One vector is turned by the same rotation once a tick. Each row is the vector after some number of ticks, and that number follows the row.
The counts run from 0 to 835.
-0.13 -2.45 -2.44 +1.08 +0.91 +0.18 +1.61 +2.28 -1.11 +0.12 -1.48 -1.75
 -0.48 +2.28 +3.18 -2.16 +3.86 +0.28 +4.53 -3.46 +4.79 +0.69 -0.94 -0.57
 +2.48 -2.78 -0.04 -0.99 +0.18 -1.62 +1.53 +1.75 -0.11 +2.92 +0.79 : 9
-2.49 -0.13 +2.99 -0.21 -3.24 +3.80 +1.18 +2.06 +5.62 +3.33 +1.11 -0.43
 -1.09 +1.92 +3.30 +1.26 -1.37 -0.34 +1.74 -1.74 -0.88 +0.58 -0.71 +0.10
 -3.75 -2.22 -0.08 +2.45 +0.55 -0.73 -2.55 +1.64 +0.46 -2.56 -1.10 : 88
+3.85 +1.66 -1.82 -3.56 -2.98 +3.36 +1.47 -0.57 +4.37 -1.17 -0.51 +0.84
 +1.73 -1.17 -0.78 -0.23 +0.29 +2.47 -5.06 +0.08 +2.95 -0.82 -1.81 -2.65
 +1.49 +4.36 +2.58 -0.26 +0.50 +3.49 -1.26 +0.37 +1.32 -0.20 -0.76 : 307
+0.51 +1.53 -1.11 +3.66 +1.90 +1.54 -2.30 +0.35 +1.05 +1.77 +4.53 -0.48
 -0.81 -0.38 -3.10 -1.71 +1.71 -4.03 -1.08 +0.38 -2.34 +4.19 +0.77 +2.48
 -1.06 -0.69 -2.96 +0.97 -2.19 -2.95 +2.67 +2.85 -1.79 -3.59 -0.71 : 232
-3.18 -1.26 +0.80 -0.80 +1.53 +0.98 -1.05 +1.62 +0.16 -1.16 +1.34 -3.04
 +0.24 -0.76 -0.75 +0.37 +1.77 -4.00 +5.54 +0.82 -5.08 +5.81 +1.13 -0.31
 +2.01 -2.98 -1.86 -1.13 -1.33 -0.82 -1.75 -0.18 +2.26 +1.30 +0.20 : 355
-0.67 +0.17 +1.27 +3.18 +0.76 +3.31 -4.02 +3.07 -0.42 -1.83 +2.08 +0.85
 +2.42 -1.48 -1.85 +2.03 -1.90 -1.01 -2.98 -0.08 +1.12 +2.20 -0.05 -0.74
 +0.38 +0.45 -1.69 -2.02 +6.14 +0.51 -0.27 +1.59 +2.19 -2.53 -2.92 : 108
+5.49 -0.88 -0.90 -0.93 +2.64 -0.98 -1.57 -2.65 +0.73 -2.45 +0.36 +1.04
 +3.26 -0.32 +0.87 -4.67 -4.39 -3.81 +0.67 +0.27 +2.55 +1.61 -1.05 +2.23
 -0.10 -1.70 +3.64 -1.07 -3.23 -0.71 +0.97 +2.00 -3.23 +1.52 +0.01 : 578
+1.86 +3.81 +1.28 -1.18 -0.84 -0.95 -2.03 +3.29 +0.76 -2.07 -0.48 -3.73
 +2.38 -0.84 +0.09 -0.42 -4.91 -0.43 -0.16 +0.02 -3.21 +0.37 +3.45 +0.92
 +1.88 +3.55 +0.64 +2.12 -0.41 +4.71 -0.30 +0.48 -2.91 -0.85 -0.59 : 450
+1.62 +0.86 -0.55 +2.41 +0.20 +0.81 -2.37 +6.22 +1.66 +0.17 +0.15 +2.98
 -2.20 -1.46 -1.62 -0.75 -2.98 +1.07 +2.65 -2.32 -0.65 +0.67 -2.97 -1.10
 +1.38 -3.61 +1.35 +3.74 -4.76 +0.36 -0.28 +1.00 +0.10 -1.72 +0.96 : 602
+0.72 -2.02 +1.64 +2.53 +2.43 -0.30 -3.68 +4.25 +1.42 -0.57 +1.03 +3.03
 +2.44 +3.66 -3.68 -1.66 +0.17 +0.45 +1.61 +1.83 +4.96 -1.02 -0.34 +0.45
 +0.47 +0.04 -0.68 -0.85 +1.67 -1.87 +5.04 +1.75 -3.29 +0.82 -0.29 : 396
+1.60 +2.41 -1.32 -2.97 -1.62 -0.71 +1.71 -4.37 +1.86 +2.28 -1.08 -4.46
 +0.23 -1.16 +0.62 -3.38 +3.33 -0.63 +0.15 -0.41 +3.50 +0.01 -0.41 +2.07
 +1.99 +3.56 +0.10 +1.51 -1.93 +1.31 +0.80 +0.37 +0.17 -3.10 -3.47 : 832
-1.17 +0.06 -0.36 -1.61 -1.65 +2.18 +0.72 +0.00 +2.55 +0.14 -0.61 -0.79
 -2.18 +1.98 -3.51 -0.80 +2.54 +0.01 +5.72 +0.55 -4.59 +3.45 -0.99 -0.37
 -0.07 -3.77 +0.91 -2.12 -2.28 -1.35 -2.88 +1.27 +5.53 +0.01 -1.21 : 352
+4.65 -0.41 -0.46 -0.03 -0.79 +1.58 -0.03 +0.45 +0.33 -2.98 -2.24 -0.17
 +1.46 +1.66 +1.18 -1.89 +3.63 +0.77 -0.47 -3.34 -1.04 +1.24 +1.02 -1.02
 +4.45 +1.27 +3.29 -2.41 +0.86 +3.17 +0.59 -0.20 +6.36 +1.68 +2.20 : 699
+2.59 +0.37 +0.76 -2.48 -1.44 -0.01 +1.43 -3.12 +2.64 -4.28 -2.06 -1.76
 +4.17 +3.20 +1.12 -4.52 +1.13 -1.47 +0.94 +0.12 -0.73 +0.01 +2.90 -0.94
 -0.23 +2.82 +3.56 -3.16 +0.15 -0.32 +2.14 -0.36 +2.63 +2.96 +1.24 : 161
+6.12 -0.42 +0.69 +0.97 +2.00 +0.86 -0.83 -1.43 +2.13 -3.30 +1.27 -1.86
 +4.92 +0.12 +3.56 -2.00 -1.39 +0.41 -0.52 +1.24 +1.93 +2.94 -2.01 +1.79
 +0.51 +3.23 +3.67 -1.90 +2.54 +3.26 +1.68 -1.66 +0.84 +0.21 -2.23 : 300
+1.46 -1.26 -0.46 +2.08 -0.42 +1.47 -0.45 +3.68 -0.45 +0.64 -1.04 -3.78
 +2.43 -0.09 +5.69 -0.98 +3.10 -0.58 +1.77 -1.36 +5.81 -0.71 -1.73 +2.21
 +0.80 +1.37 -0.09 +3.52 +2.29 -0.71 -0.08 -0.86 -0.08 +1.66 -2.97 : 287
-1.11 +2.08 +2.91 +0.05 -0.14 -1.24 +5.11 +0.38 +1.06 +2.45 -1.11 -3.23
 -2.54 -2.65 -1.00 -0.96 -3.50 -2.87 +2.37 -2.28 -1.41 -0.79 -4.30 +1.71
 -0.37 +0.34 -1.00 +0.20 -4.61 -2.44 -2.31 -0.95 +0.12 +1.16 -1.30 : 69
+1.50 +1.08 -1.05 -1.44 -0.14 +3.01 +2.40 +2.48 -0.85 -2.13 -2.52 -4.69
 +1.63 -1.03 +4.37 -1.60 +2.10 -0.27 -2.44 -0.85 +0.88 -1.20 -0.66 -3.95
 +1.20 +2.29 +0.94 -2.42 +1.16 -1.18 +0.21 +0.96 +3.19 +5.16 +1.10 : 704
+3.51 +2.05 -2.10 -2.95 -0.09 +1.85 -3.89 +1.50 +0.57 -2.88 +0.03 -1.66
 +2.30 -1.79 +0.66 -1.51 +2.13 +1.29 -2.09 +1.90 +2.60 -1.35 -1.44 -5.64
 -0.37 -0.49 +0.68 +1.11 +1.09 +0.66 +0.32 +0.59 +5.81 +2.33 -0.41 : 707
+4.14 -0.28 -3.28 -0.26 +1.53 -0.16 -3.94 +1.78 -1.78 -3.34 -4.05 -1.21
 +1.85 -0.30 -0.62 -3.77 -2.16 -2.63 +1.86 -0.46 +1.04 +0.99 -1.36 -0.68
 -2.02 -2.88 +1.69 +0.58 -0.85 -1.25 -2.95 -0.23 +2.24 +3.41 -0.86 : 177
+0.40 -0.50 -2.01 -4.81 +0.33 -2.90 +0.05 -1.41 +1.52 +0.51 +2.25 -1.73
 +2.47 -2.34 -1.41 -0.19 +3.76 -1.92 +2.15 -1.94 +2.94 +0.43 +1.92 -0.44
 +3.87 -0.61 -3.28 +0.51 +0.32 +4.27 -0.76 -1.57 +0.27 +4.15 -0.03 : 556
+1.46 +0.42 -0.81 -0.69 +2.68 +0.40 +1.44 +1.94 +0.22 +3.76 +3.41 -0.33
 -1.94 -2.83 -1.55 +0.85 -0.77 -0.56 +3.21 +0.76 +0.95 +0.44 -6.35 +2.03
 -0.25 -3.66 -2.38 +0.92 -2.26 +1.33 -1.98 +0.89 +0.23 +4.14 +0.88 : 209
-4.62 +1.60 -0.92 -0.83 -1.52 +2.05 +2.56 -0.83 -0.27 +0.40 -2.24 -1.24
 +2.41 -1.83 -2.27 +0.42 +3.75 -1.12 -2.28 +0.86 +3.28 -2.37 +1.13 -0.77
 +4.28 +5.69 -1.56 +0.43 +1.43 -0.13 +2.26 +0.15 +0.91 +0.63 +1.63 : 138
+3.91 +1.63 -3.88 +3.21 -0.41 +3.85 +0.15 +2.50 -0.20 -1.43 -4.30 +0.80
 +0.50 -1.60 +0.99 -1.60 -0.47 +0.48 -3.42 +1.61 +1.31 +0.64 -3.73 +0.85
 -0.83 +3.18 +3.01 +1.49 -1.35 -0.93 -1.40 -1.38 +1.61 +1.73 -1.14 : 315
+0.63 +1.22 +0.25 -1.56 -0.52 +2.01 +3.38 +0.49 +2.58 +3.62 +2.93 +2.30
 -3.57 -0.89 -1.95 +1.07 -1.54 +1.77 +4.65 +0.55 +1.04 -0.20 -4.07 +0.49
 +1.20 -3.53 +0.66 -2.74 -2.65 +0.40 -1.50 +3.53 +1.92 +2.31 +0.80 : 211
+5.04 +0.57 -0.31 +0.51 +0.52 +0.27 -1.61 +1.31 +1.01 -3.10 +4.37 -0.46
 +2.63 +2.26 +1.36 -1.90 +0.63 +1.50 +0.93 +0.59 +3.13 -0.49 +2.88 -0.14
 +0.81 -0.95 +1.14 -1.47 +1.98 +3.81 +4.22 +1.91 +1.44 +4.12 +1.95 : 21
+2.31 +4.88 +0.62 -2.91 -1.00 +0.02 -1.88 -2.37 +1.39 +0.35 -0.59 -2.60
 +0.75 -0.68 +1.15 -2.62 +0.27 -0.62 -0.19 -1.15 +2.35 -2.77 +1.94 -2.40
 +2.08 -1.27 +1.41 +2.72 -3.26 -0.49 +1.91 +4.31 +1.20 -4.79 -0.78 : 431
+4.15 +0.25 -1.74 -2.55 +0.32 +0.80 +0.22 +1.71 +2.55 -0.66 +1.11 -1.56
 +2.92 -3.72 +2.72 -0.79 +1.26 +0.86 -4.39 -0.10 +3.34 +1.24 -4.33 -2.92
 +0.24 +3.51 -0.69 +1.33 +1.83 +2.97 -0.73 -2.31 +0.62 +2.33 -1.78 : 305
-1.26 +2.22 -0.48 -4.88 -0.89 +1.75 +1.26 +1.92 +0.93 +1.64 -1.46 -1.46
 +0.42 +0.22 -4.90 +0.77 -1.81 +0.74 +2.30 +5.08 -1.55 -2.89 -1.10 -0.41
 -0.52 +1.56 -1.03 +1.15 -3.24 +0.92 -1.39 +2.22 -1.84 +3.57 +1.02 : 737
-0.12 +0.28 +0.15 +1.36 -1.02 +4.79 +1.67 +0.68 +4.92 +4.68 -0.50 +2.00
 -1.89 +1.34 +0.05 +0.86 +3.12 +1.14 +1.55 +0.63 +0.96 +1.21 -4.81 +3.25
 -1.66 -0.74 +2.18 +0.30 -0.93 -1.15 -4.08 -1.01 +3.52 -0.72 -1.97 : 489
+3.20 +1.97 -0.64 -0.47 -3.10 +0.23 +2.84 +1.26 +2.19 -0.13 +0.09 +0.66
 -0.42 -2.83 -4.20 -3.84 -4.21 +0.58 -0.56 +0.28 +0.40 -3.10 -2.53 -1.23
 -4.15 +1.47 -0.11 +2.01 -3.37 -1.56 +1.07 +0.13 -0.66 +1.42 -1.15 : 55
-1.88 +6.00 +1.20 +1.74 -2.59 +1.94 -1.33 +2.09 +3.22 +3.38 +2.79 -1.44
 -1.42 +0.62 +0.84 +0.80 -1.62 +0.38 +3.56 +1.62 -0.62 +0.04 +0.51 +2.39
 -3.56 -2.55 +0.10 +2.29 +1.16 +1.82 -1.44 +2.43 +2.15 -1.65 -0.18 : 628
+4.82 +4.15 -2.52 -0.89 +1.85 -1.84 -2.39 -1.02 +0.03 -2.12 +0.82 -1.08
 +0.51 -3.17 -0.27 -3.36 -3.66 -0.47 +2.15 +2.77 +3.62 +1.99 -1.60 +0.65
 +1.03 -1.12 +1.97 -1.98 -2.15 -0.40 +1.68 +2.52 -1.83 +1.08 -1.15 : 39
-4.36 +6.15 +2.77 +1.69 -0.09 +1.22 -0.63 +2.62 +2.50 +1.86 -1.59 +2.27
 +1.45 +0.39 +0.52 +0.00 -1.86 +0.11 -0.03 -3.45 +0.69 -3.78 +3.52 -0.71
 -2.19 -0.69 -2.85 -0.22 +1.51 -1.24 +1.20 -1.39 -1.63 -0.46 +1.20 : 253
-2.55 -3.01 +1.46 -2.15 -1.48 +0.18 +4.50 -0.30 +4.86 +1.26 +2.90 -0.51
 -0.53 +0.84 -1.05 +0.24 -0.40 -2.45 +4.22 +0.75 -2.45 +2.88 -0.41 +0.57
 +0.72 +0.13 -0.44 -2.22 -3.36 -1.51 +0.87 +1.04 -2.66 +1.91 +0.71 : 755
-5.14 -2.02 +2.41 -1.34 +0.28 +1.99 +0.54 -0.34 +2.21 +0.01 -2.85 +0.07
 +4.00 -1.12 +1.32 +0.80 +1.47 -2.56 -1.71 -0.51 +5.40 -2.86 -0.78 -2.43
 +2.52 +3.44 -0.78 +1.85 +1.83 -0.47 +1.19 -1.46 +0.84 -0.34 +1.08 : 678
-0.65 +0.53 +0.90 +1.10 -0.13 +2.06 -0.06 +3.03 +1.93 +0.47 -0.41 +5.51
 +1.57 +3.61 -2.50 -0.10 -1.04 +2.26 +1.12 -0.27 +4.87 -3.12 +2.00 +0.71
 +0.12 -0.43 +0.35 -3.66 +1.97 -2.00 +2.51 +1.49 -2.90 +2.32 +1.14 : 394
+4.50 +3.06 +0.19 -2.49 -4.38 -0.81 +0.40 +2.30 +1.98 -2.71 -0.56 -2.48
 +0.69 +0.70 -2.48 -1.83 -1.75 +2.72 -0.90 -3.17 -2.63 -0.88 +2.65 -1.46
 +0.82 +2.86 +0.41 +0.43 -1.50 +3.75 +0.04 +0.60 -0.24 -2.29 -3.46 : 448
-2.32 -0.26 -0.76 +0.99 +0.44 +0.04 -0.55 -0.24 +0.19 -1.45 -0.49 -2.15
 +2.43 -0.84 -4.50 -1.55 +4.08 -0.92 -0.49 +2.74 +3.06 +0.71 -1.15 -0.92
 +3.89 +5.89 -1.63 +1.36 +3.69 +0.02 +4.64 -1.84 +2.74 +0.14 -0.38 : 136
-1.24 +0.60 -0.48 +2.36 +0.39 +0.81 -1.64 +3.31 -1.29 -3.46 -2.69 +0.28
 +1.80 +3.33 -3.35 -2.43 +2.76 +2.92 +3.88 +0.75 +0.87 -0.81 +2.58 -2.26
 -0.49 +0.12 -1.31 -1.92 +3.70 -0.62 +3.56 -1.60 +3.06 +2.94 -0.61 : 534
-1.78 +2.14 +0.06 +2.84 +2.82 +3.78 -4.45 +1.93 +0.61 +0.81 -0.89 +3.13
 +2.58 +3.46 -0.41 +0.30 +0.41 +3.21 +1.90 +1.77 +3.69 +1.63 -1.47 +0.98
 -2.35 -0.10 +0.85 -0.31 +4.35 +1.76 +0.86 +0.13 -0.34 -3.57 -1.76 : 117
-1.97 +0.22 -1.04 -1.02 +1.66 +0.34 -0.49 -2.17 -2.08 +0.00 -2.23 -1.21
 +3.46 +3.93 +0.88 -2.28 +2.54 -0.94 +6.10 +0.52 +1.79 -1.00 +4.33 +2.60
 +1.15 -1.11 -0.46 +2.13 -0.33 +3.97 +1.39 +1.49 -1.42 +2.61 +2.49 : 546
-0.75 +0.14 -0.60 +4.01 +3.16 +3.82 -3.02 +2.38 -0.21 +0.53 -1.86 +0.99
 +0.80 +4.17 -1.61 -1.09 +2.45 +3.32 +1.67 +1.27 +2.59 +2.24 -2.66 +0.64
 -1.39 +1.89 -0.41 -0.37 +2.86 +0.20 +1.50 +0.76 -1.48 -4.61 -3.24 : 118
+2.30 -0.38 +0.68 -3.44 +0.66 +2.10 +1.68 -3.19 -0.01 +1.47 -1.84 -2.67
 +2.24 +0.25 +2.68 +0.10 +2.68 +0.65 -0.48 -2.63 +4.51 -0.90 -0.49 +0.94
 +4.11 +1.47 +1.33 -0.20 -1.53 +2.22 -1.67 +1.89 -0.44 -4.51 -4.19 : 293
